One turning vector, and how many steps it has turned:
The counts run from 0 to 1145.
[138  91 154  92 111 160 137 144 149 146 151 184  84 144 102  58 126 151
 123  94 120 101 125 112 118 119  77 115 137 139  89 144 137 115 123 123
 163  86 147] => 121
[136 120 182 154  98 145 137 123 112 139 160 152 124 100 147  67 153  98
 107 129 139  89  68 124  80 100  72 142 145  87 125 154 106 135 121 129
 110  95 138] => 204
[ 83 100 134 122  93 193 103 129 127 163 113 146  77 122 151 100 166 122
 138 121 155 126 156 186 102 115  79 157 127  98 143 149 112 116 117  98
 106 135 147] => 1093
[154 164 114 117 113 191 141 136 152 106 142 181 130 130 136  82 148 134
 139 105 124  84 116 122 132  98  95 143 134 139 139 148 147 105 115  60
 100 152 144] => 595
[109 128 119  69 135 183 136 148 135 109 159 175  98 120 151 112 134 141
 143 106 136 149  86 126 129  66  87 134 128 110 130 141 146 123  95  85
  97 151 133] => 142
[124 117 150  94 145 142 102 129 114  94 163 175 119  98 127  70 167  92
 134 124 139 147  59 119 130  93  73 124 116 132 128 124 114 151  96 112
 126 135 129] => 492
[116 126 156 126  96 181 118 134 140 138 103 155 133 135 129 113 205 131
 133 150 165  65  83 125 122 103  99 172 130 146 121 157 109 107 134 122
 137 131 119] => 740
[173 127 165 109 129 171 170 114 119 121 148 167 125 111 133  86 118 132
 135 115 118  62  69 121 114 120  80 147  94 116 103 133 145  94 122 132
 138  98 128] => 760
[166 140 158 118  96 136  87 156 132 115 151 177 100  80 133  74 181 109
 134 102 135 140 118 108 130 118  92 128 155 146 135 138 129 145  85 106
  98 135 163] => 39
[132 135 147 144  99 169 130 114  98 122 115 197 140 134 148  89 162  97
 154 125 153  88 130 154 125  99  95 163 109 131 146 144 129 102 126  89
  83 122 113] => 839
[109  84 120  95 129 161  91 118 109 118 132 199  78 164 128 121 166 110
 146 104 123 137 109 160 151 101 101 148  73 136 114 112 110  92 119 131
 149 113 116] => 501
[139  94 122 138 117 164  84 114 147 164 110 134  57 106 151 105 185 115
 132  91 152 118 140 173 105 148  84 109 134 118 134 135 100 118 107 120
 152 131 165] => 219
[165 117 160 121 128 181 101 135 139 123 112 150 124 101 135  74 190 107
 126 101 150 102  88 135 130 126 106 121 132 146 130 159  88 128  98 128
 176 100 135] => 355
[186 112 143 101  93 163 107 124 148 120 138 153 110 122 126  78 180 155
 125  96 135 108 107 108 122 159 109  94 132 162  95 156 107 134 115  98
 164 112 128] => 1099
[134 117 119 144  83 130 109 100 128 109 176 160  89 100 175  96 109 138
 132  92 126  94 139 142 112 103 107 115 110 105 127 114 125 124 120  78
  62 122 151] => 59
[117 104 106 106 105 130  92 102 144  92 181 160  71 141 154 110 116 142
 144  81 135 105 111 123 136 101  79  80  90 136  83 100 131 137 135  90
 100 146 137] => 1001
[157 135 123 103 108 158 118 141 139 113 137 173 104 121 152  95 185 135
 135  70 164 131 125 132 117 134 125 106 142 163 151 192 121 145  92  91
 153 110 133] => 110
[161 113 136 140  75 169 114 109 122 144 141 143 103 147 123  79 170 128
 138 119 112  63 119 125 112 142  85 136 119 126  80 113 108  87 152  95
 121 111 156] => 929
[122 139 145 157  92 137 115 106  85 126 136 194 104 136 145 106 164  73
 144 115 155 120 127 161 112  97  84 160 119 112 162 130 118 115 112  98
  75 116 129] => 838
[144 111 194 101  82 175 107 142  93 147 113 177 105  91 156  99 159 151
 117 131 123 113 136 151 104 131  92 165 122 120 109 144 112 107 103 153
 113 105 144] => 958
[173 118  95 125 105 158 145  97 127 105 167 144 113 154 159 153 147 141
 138  95 124  71  70 137 123 121 117 115  83 113 102 138 109  90 149  85
 153 125 123] => 126
[112 133 132  93 146 184 157 133 112 119 114 204 111 131 140 122 151 112
 153 125 149 104 114 148 128  77  81 184 110 135 135 147 156  98 119 114
 113 155 119] => 351
[100 129 106  81  99 178 133 149 149 127 147 149 121 161 148 135 179 150
 132 110 158 107  76 115 130  70 117 140 138 116 120 185 104 116 136  78
 139 134 121] => 985
[136 102 133 182 119 148 124  89 131 134 113 143 120 137 147  79 162  90
 138  89 159  50 101 152 114 117  93 118 104 125 123 147  81 124 145 104
 148 105 120] => 1009
[175 139 134 118 109 158 178 124 105 138 171 179  94 118 152 117 109 131
 132  86 110 127 134 142  91 119  94 122 108  91 139 143 158  94 115  91
  99 117 160] => 479
[110  88 131 128  99 207  97 125 150 162 104 139  76 130 146  99 159 151
 138 107 141  92 154 183 121 124 101 147 121 118 122 157 101 107 120 101
 121 133 147] => 150
[138 111 120 106  77 103  88 133 110 125 173 160  87 158 142 152 191 139
 127 112 149 128  81 100 123 113  96 112 124 150  90 124 104 126 150 124
 141 118 134] => 1136
[104 100 141  90 102 142 125 148 159 151 166 140  58 114 150 116 129 175
 111 113 128 104 100  96  97 106  72 115 147 109  87 142 118 125 132 136
 128 127 166] => 577
[174 160 129  84 122 141 113 141 121  89 151 191 101  86 166 128 170 129
 139 108 142 147  85 101 134 109 102 133 131 155 146 137 144 133  87 127
  97 169 143] => 108
[171 121 166 136  95 145 148 128 110 139 173 182 116 124 122  54 131 113
 131 110  99  90 108 128 111 132  79 127 106 111 101 118 139 108 123  98
 115  91 141] => 829
[150 113 155 148 113 170 149  99  83 120 143 172 105  88 183 128 122 118
 143 119 133 105 117 163  87 134  84 134  66  81 126 126 129 111 112 126
 102 117 131] => 234
[141 116 139 128 134 108 112 104 109  72 152 188 100  90 181 132 125 121
 124  84 159 115  75 117 120 106 113 107  98 135 138 146 105 140  97 144
 117 102 113] => 28
[108 123 126 158 122 139 140 131 166 145  96 175 102 154 150  95 150 106
 123  85 158  50 117 124 126  76  91 162 146 137 140 175 126 106 136 116
 119  99 143] => 31
[180 104 157  81 107 149 122 130 137 101 160 168 109 141 122  77 163 139
 137 103 138  98  80 110 125 144 105  94 100 159  79 124 121 124 122 104
 179 110 112] => 156
[174 131 116 115  73 145 155 126 110 168 165 141  92 135 154 142 160 140
 125 102 120 113 111 130  84 137  92 130 138  92 123 152 134  78 149 110
 147 126 158] => 579
